Named turns come first, each shown by rows before and after it. Which turns, in which order, take the first row of each pair that follows to the second? Write the first one first, as in the answered first pair.
H (before |-> after):
-2.095 -3.628  2.169 -0.365  0.594  0.100  0.514 -0.030 -1.415 -2.122  0.234 -2.069  1.028  2.815 -0.026  0.226 -0.964  0.780 -0.027  2.768 -1.994  0.336  1.685 -1.047 -0.016 -0.800  0.637 -0.150 -0.292 -0.494 -0.554  2.062  2.620 -0.780  1.631 -1.672  0.266  1.998 |-> -2.178 -3.906  2.057 -0.997  1.114 -1.127 -0.077 -0.361 -0.438 -2.459 -0.229 -1.966  1.164  1.233 -0.028  1.083 -1.161  1.580  1.068  2.539 -1.592  0.692  1.273 -1.687 -0.761 -1.141  1.082  0.639 -0.712 -0.515  0.011  2.525  2.076 -1.015  1.472 -2.068  0.310  0.893
 1.370  0.079  0.717  0.307 -0.821  0.862  0.882 -0.311 -2.558 -2.931 -1.326  2.064  2.531  3.199  1.079  0.793  1.645 -0.697  0.486 -0.472  1.142  3.290  0.207 -1.185  1.631 -0.621  0.282 -1.959 -0.921 -4.295 -0.012  1.709  3.310 -0.417 -1.626 -0.691  0.709 -0.973 |->  1.177 -0.510  0.234 -0.288 -0.438  0.075  0.151 -0.488 -2.365 -3.182 -1.521  2.169  2.887  2.607  0.799  1.274  1.426  0.001  0.929  0.027  1.594  3.636  0.484 -1.049  0.868 -0.949  0.543 -1.583 -1.226 -4.073  0.076  2.054  3.152 -0.353 -1.686 -0.630  0.400 -1.282
-0.534 -2.270  1.665 -3.139 -1.006 -1.178  3.198 -1.064  5.604 -1.229 -2.214 -1.850  0.859 -2.390 -1.649  2.435 -0.337 -3.572  0.990 -1.785 -0.311 -0.971  0.596 -1.722  2.302 -2.247 -1.484 -3.200 -3.721  2.518  2.365  0.882 -0.852 -3.077 -1.924 -1.986 -1.065 -2.132 |-> -0.403 -1.310  2.323 -1.878 -1.828  1.549  4.641 -0.907  4.098 -0.823 -1.575 -1.838 -0.458  0.973 -0.776  1.054 -0.185 -5.802 -1.045 -1.923 -0.926 -1.691  0.990 -1.059  3.975 -0.467 -2.098 -4.819 -2.995  2.573  1.697 -0.357  0.111 -2.453 -1.378 -1.575 -0.921 -0.103
Z (before |-> after):
-0.554 -1.245 -0.897  0.203  1.335 -1.892 -0.353 -0.651  0.595  0.115 -0.117  0.573  0.442 -1.496 -0.351  1.487  0.376  0.184  0.190  1.079  1.564 -0.129  0.893 -1.752 -0.670 -2.007  1.296  0.387 -0.743  0.889 -0.235  1.246  2.830 -0.371 -0.511 -0.241 -0.112  0.576 |-> -1.131 -1.330  0.140  0.461  0.671 -0.987  1.182 -1.545  0.957 -0.254  0.122  0.243 -0.440 -0.643 -0.426  1.129  0.464 -2.315 -1.040  0.443  1.239 -0.588  0.867 -1.915  1.054 -0.905  0.759 -1.318 -0.677  1.686 -0.440  0.471  2.028 -0.651 -0.816 -0.906  0.241  0.993
 5.884  0.804 -1.153 -2.054  0.428  2.574 -1.505  2.544 -2.672 -1.423  2.369  3.597  0.330  0.792 -1.553 -2.924  0.692  3.970 -3.094  2.140  1.270 -1.584  5.409 -0.469  0.001  0.158 -0.610  3.784 -0.642 -2.910  1.082 -1.924  0.091  1.546  3.235 -2.407  0.765  3.000 |->  4.991  0.329 -0.028 -3.259  0.829  0.919 -0.233  0.722  2.626 -2.465  0.873  3.138 -1.498 -3.572 -2.708 -0.369 -0.086  3.230 -1.626 -1.421  0.721 -1.436  2.621 -3.691  2.176 -1.033 -0.080  4.335 -2.694 -1.826  3.451 -1.606 -3.910 -1.187  1.519 -4.354  1.159 -0.949
 0.164  0.699  2.241 -1.143 -1.232  1.667  1.477  2.565  0.654  0.438 -0.466 -0.556  1.079 -0.506 -0.034 -1.204  1.350  2.493  1.765  0.734 -0.465  2.040 -2.408 -0.528 -0.325 -1.217  1.442 -0.130  0.109  0.547 -1.099 -1.160 -1.486 -2.998  0.565  2.805 -0.244  0.532 |-> -0.210  0.731  2.797 -0.977 -1.683  2.557  1.927  2.320  0.277  0.311 -0.023 -0.615  0.771  0.487  0.074 -1.580  1.061  0.990  1.078  0.487 -0.660  1.918 -2.368 -0.479  0.523 -0.755  1.025 -0.940  0.253  1.008 -1.269 -1.696 -1.628 -3.004  0.561  2.645  0.130  1.014
W (before |-> after):
-0.771  0.152 -0.494 -0.154  0.201 -0.189 -0.052 -0.442 -0.826 -0.824  0.430  0.041  1.454  1.513 -0.426 -0.129  0.796 -2.099 -1.790  1.973 -0.045 -0.283  1.216  0.287 -0.757  0.341 -0.425 -1.788  0.815  0.655 -1.843 -0.120  1.089  0.441  0.446  0.030  0.437  1.220 |-> -0.993  0.287  0.362 -0.209 -0.338  0.189  1.492 -0.901  1.829 -1.109 -0.191 -0.208 -0.513  0.367 -0.313  0.584  0.568 -2.967 -1.391 -0.268 -0.946 -0.591 -0.474 -1.125  1.520  0.420 -0.414 -1.569 -0.392  1.012 -0.610 -0.345 -1.118 -0.816 -0.025 -0.647  0.791 -0.741
 0.746  0.150 -0.040  0.976 -0.329  0.129  1.125  1.157  0.721  1.288  1.125  2.876 -0.933  1.985 -2.018  0.603 -0.093 -0.083 -1.245  0.378  0.889 -0.025 -2.742  0.779 -0.258 -1.814  0.202  1.576 -0.501 -1.088 -1.388 -1.475 -0.878  0.832 -0.490  1.677  0.249 -1.335 |->  0.611 -0.192 -0.150  1.024 -0.221 -0.054  0.671  1.242  0.813  1.442  0.709  2.799 -0.672  1.478 -1.887  0.422 -0.224  0.547 -0.758  0.917  0.720  0.021 -2.677  0.459 -0.530 -2.303  0.081  1.844 -0.593 -1.144 -1.486 -1.453 -0.589  0.850 -0.619  1.505  0.140 -1.642
 0.018  2.421 -0.966 -4.735 -1.300  2.266  5.268  0.089 -0.427  1.101  3.064  3.382 -0.944  0.799 -1.970 -1.604 -0.178 -3.050 -0.563  0.312 -0.463  2.310  1.987 -0.140 -0.397  2.569  2.889 -1.860 -2.209  3.395 -2.685 -4.205  1.151  2.128 -2.826 -0.777  2.204  0.163 |-> -0.023  1.814 -0.931 -5.779 -0.361  0.028  4.807  0.081  2.443  0.751  2.074  3.503 -1.559 -2.747 -2.454 -0.207 -1.046 -1.119  1.503 -1.231 -0.625  2.868  0.444 -1.631 -0.535  1.217  3.498  0.355 -3.401  3.198 -1.108 -3.083 -0.590  0.979 -3.586 -1.202  2.044 -2.850
K (before |-> after):
-0.473  0.214  1.062 -1.047  0.966  0.464  2.043  0.070  3.157  0.842 -0.128 -0.265 -1.436 -0.764 -0.090  0.676 -0.221 -1.116 -1.199 -1.579 -1.447 -0.891 -0.651 -2.193  1.912 -0.130 -0.744 -2.652 -2.104  1.616  0.729 -0.340 -3.604 -1.768 -0.183 -1.172  0.914 -0.556 |->  0.691 -0.382 -1.358 -1.624  2.031 -2.010 -1.868  1.699 -0.233  1.449  0.051  0.336  2.125 -1.379 -0.003  0.361 -0.004  4.044  1.025  2.369  0.384  0.444  1.301  0.163 -3.004 -1.981 -0.084 -0.087 -0.731 -0.218 -0.469  1.385 -0.019  0.530  1.011  0.547 -0.092  0.813
-0.181 -1.364  0.716 -0.306 -1.247  2.345  0.814 -1.006 -0.919  0.438 -0.177 -1.855 -1.218  2.897 -0.250 -1.513 -0.935 -3.612 -2.986  1.445 -1.484 -0.364 -0.124 -0.657  0.905  2.184 -1.490 -2.112  1.187 -0.601 -0.706 -0.596 -0.575  0.962 -1.951  0.821  1.551  1.002 |-> -0.468 -2.956 -0.467 -2.315  0.538 -1.944 -1.537 -2.062  1.922 -0.249 -1.545 -1.729  0.678 -2.556 -1.405  1.081 -1.173 -1.142 -0.097  1.244 -0.518  0.630 -0.639 -2.048 -1.686 -1.145 -0.572  0.100  0.174 -0.422  0.520  1.228 -1.688 -0.571 -2.817 -0.297  1.280 -1.738
 0.246 -0.447  1.574  0.558 -0.214  1.437  1.322 -2.132 -0.413 -1.893  0.163  0.601  0.766  2.584 -1.051  0.471  1.061 -3.185  0.354  0.389  0.393  1.002 -0.559  0.031 -0.081 -0.806  1.234 -1.680  2.970  1.745 -0.860  0.416 -1.938  1.624 -0.478 -2.103  1.450  1.263 |->  0.186 -1.118  0.703 -0.506  0.514 -0.967 -0.519 -2.434  0.304 -2.054 -0.249  1.108  2.060  0.356 -1.595  1.238  0.735 -1.411  1.812  0.835  0.971  1.267 -0.373 -0.486 -1.797 -2.225  1.685 -0.223  2.721  1.445 -0.533  1.625 -1.910  1.285 -0.625 -2.089  1.346  0.260
Now pairs of rows:
Each pair is two turns apart.
-1.321  0.533 -2.776  0.448 -0.405  0.982  3.805 -0.550  0.481 -1.159 -0.068 -0.102 -0.057  1.591  1.460 -1.256  1.661 -2.454 -3.744  0.775  0.018  2.685 -3.562 -1.402  3.256 -1.804  0.201 -2.600 -1.117  4.261  0.308 -2.475 -1.724 -0.698  0.802 -1.970  1.082 -3.591 |-> -1.947 -0.106 -3.347 -0.284  0.528 -0.151  2.651 -1.603  0.535 -1.406  0.329 -0.411  1.552  1.051  1.314 -1.019  1.818 -2.754 -3.513  1.865  0.751  3.113 -2.876 -1.390  1.960 -2.792  0.185 -2.625 -0.978  4.620 -0.131 -1.965 -1.146 -0.847  0.562 -2.321  1.066 -3.185
K then Z
 0.608  0.508 -1.964 -0.934  1.681 -0.942 -1.207 -0.047 -0.434 -1.480 -0.802 -0.878 -0.627 -0.272  0.196  0.789 -0.952 -1.220  5.484 -0.181 -0.254 -0.952 -0.649 -0.250 -3.399 -1.437  0.736  0.901 -4.141  0.220 -1.604 -0.519 -0.664 -1.510 -0.976 -0.997  2.516 -1.221 |-> -0.070 -0.131 -2.031 -1.134  1.946 -0.683 -1.713 -0.914 -0.893 -1.548 -0.408 -1.136 -0.104  0.270  0.188  0.646 -0.633 -2.634  4.887  0.493  0.094 -1.079  0.149 -0.014 -3.728 -1.345  0.340  0.032 -3.848  0.828 -2.587 -0.553 -0.117 -1.374 -1.153 -1.395  2.812 -0.224
Z then K
 0.240  1.825  0.942  1.289 -0.478  1.232  0.487  1.380 -0.580  0.467  0.080  0.480 -1.338  2.629  0.395 -0.414 -1.613  1.270 -1.255 -2.644 -0.472  0.603  0.830  0.122  2.202  5.394  1.240  0.648 -0.865  1.088  0.825 -2.798 -1.956 -0.358  0.027  3.096  0.306 -0.765 |->  0.420  1.060 -0.608  0.498  0.848 -1.210 -2.695  1.780 -2.003  0.611  0.044  0.939  1.621  0.890  0.215 -0.249 -1.328  4.478  0.264  0.020  0.831  1.252  2.453  0.941 -1.327  3.437  1.761  2.683 -0.307  0.331  0.122 -1.080 -0.077  0.549  0.175  3.636 -0.277 -0.486
W then W
 0.848 -0.491 -2.077  0.228 -1.945 -0.139  0.613  1.766 -2.282  0.125 -0.927  1.239  1.656 -0.669 -0.874 -1.285 -1.392  1.840  3.005  1.027  0.596  0.375  0.866  2.457 -0.485 -1.984  0.950  1.385  2.738 -1.907  0.647 -0.904 -0.802  0.410 -1.848  1.819 -2.185  0.787 |->  1.412  0.168 -1.586  0.954 -2.554  0.755  1.524  2.293 -2.160  0.305 -0.979  1.330  0.395  0.546 -0.429 -1.632 -1.529  1.438  2.565  0.367  0.121  0.480  0.580  2.674  0.450 -1.045  0.677  1.176  2.731 -2.116  0.849 -1.266 -1.137  0.363 -1.765  2.387 -2.068  0.901
K then Z
-2.167  1.600 -0.425 -1.099 -0.488 -2.220 -0.021 -0.754  2.056  0.954  0.311 -1.789  2.277 -3.227 -1.441 -1.242 -0.069 -0.216  1.067 -0.573  0.228  0.155 -1.811 -1.153 -0.547 -1.386 -0.955 -0.805 -0.608 -2.689 -0.513  3.096  0.219  0.373  0.398 -1.355 -0.624  0.442 |-> -1.585  2.714  0.527  0.138 -1.619  0.617  2.555  0.244  1.221  1.384  0.382 -1.573 -0.319 -0.518 -0.636 -2.187 -0.080 -2.019 -0.593 -1.950 -1.028 -0.463 -2.370 -0.990  1.775  0.759 -1.648 -1.974 -0.110 -3.076 -0.037  1.746 -0.105  1.119  0.592 -0.460 -0.400  1.269
K then W
 0.311 -0.464  0.408 -1.665  0.333 -1.409 -2.240 -0.262  2.686 -1.064 -0.737 -2.176 -0.261 -1.182 -1.309  1.961 -0.826 -0.393  1.241 -0.295  0.652  1.074 -0.812 -1.764 -0.835 -0.920  0.554  1.260 -0.670 -0.658  1.280  0.673 -0.286 -0.204  0.219 -1.218 -0.042  0.202 |->  1.009  0.959  1.508  0.102 -1.085  1.851  0.026  0.811  1.348 -0.677 -0.338 -1.836 -2.537  2.870 -0.208  0.274 -0.730 -1.860 -0.666 -1.021 -0.276  0.155 -0.850 -0.718  1.229  1.737  0.115  0.262 -0.291 -1.012  0.887 -0.936 -0.104  0.553  0.656 -0.017  0.123  1.410
K then W
 1.372  1.139  0.511 -1.503 -0.977  0.955  0.388  0.397  3.523  0.933 -0.316 -0.434 -2.163 -1.813  0.814  2.579 -1.474  1.217  1.048 -3.292 -3.755 -0.804  0.095 -0.218 -0.093 -0.737 -1.184 -0.688  1.675 -0.271  0.972  1.014 -2.099 -0.612 -1.820  1.984 -0.056 -2.099 |->  1.280  1.353 -0.525 -0.510 -1.331  2.486 -0.261  0.794 -1.133  1.505  0.855 -0.455 -0.299  2.263  1.566  0.415 -0.568  0.290 -0.897  0.152 -3.068 -1.209  2.817  2.047 -1.578  0.424 -2.229 -2.183  3.660 -0.360 -1.646  0.604  1.168  1.405 -0.576  2.824 -0.194  1.694
W then W
-0.987 -0.673  0.677  0.266 -0.433  2.328  0.848 -1.730 -0.907  0.063  1.173 -0.416  0.457  2.341  0.135 -0.557  0.476 -2.798 -1.924  0.162  0.043 -1.100  0.915 -0.231  1.800  1.410 -1.328 -2.172  0.653  1.876 -1.067 -0.687 -0.270 -0.103  0.093 -1.350  0.421  1.725 |-> -0.647 -0.232  1.179  0.103 -0.528  2.013  1.727 -1.638  1.302  0.169  0.466 -0.172 -0.972  0.832 -0.022  0.165  0.034 -2.414 -1.392 -1.677 -0.357 -1.074 -0.657 -1.405  3.100  1.326 -1.345 -1.307 -0.585  2.141  0.356 -0.595 -1.926 -1.234 -0.331 -1.606  0.586  0.080
W then H
 1.647  2.819  1.933  3.246 -1.764  2.531  6.119  1.566  2.304  2.656 -2.893 -0.048 -4.234  0.309  1.450  2.670 -0.156 -1.952 -3.952 -2.167 -2.577  0.381 -3.109 -0.286  3.877 -0.278  1.999 -0.150 -1.006 -0.856  2.610 -0.313 -0.620 -2.024 -0.026  2.900 -1.434 -2.870 |->  1.145  2.270  1.481  1.791 -0.987  0.467  5.209  0.862  4.003  2.037 -3.616 -0.153 -3.499 -2.601  0.653  4.102 -0.249 -0.664 -2.387 -2.376 -2.369  0.759 -3.675 -1.132  3.080 -1.792  2.402  0.992 -1.614 -0.561  3.255  0.577 -1.122 -2.974 -0.476  2.180 -1.432 -4.487
Z then K
-0.254 -0.931 -1.932 -1.961  2.632 -0.760 -1.986 -0.893  1.672 -1.780 -1.377 -0.217  0.146 -1.627  0.254 -1.202 -0.056  0.567  2.379 -0.888 -0.184  1.347 -0.765  1.249 -2.895 -2.694  0.023  1.766 -0.670 -1.471  0.610  0.840 -1.246 -0.440 -1.813  1.399  1.256 -2.246 |-> -0.399 -0.529 -0.503 -1.534  1.776  0.915  0.715 -1.685  2.792 -2.101 -1.402 -0.652 -2.566 -0.183  0.641 -1.533 -0.223 -2.615  0.610 -2.993 -1.027  0.554 -1.913  0.592  0.115 -1.020 -0.372 -0.035 -1.184 -0.572  0.952 -0.172 -3.161 -1.308 -2.137  0.774  1.932 -2.120
K then K
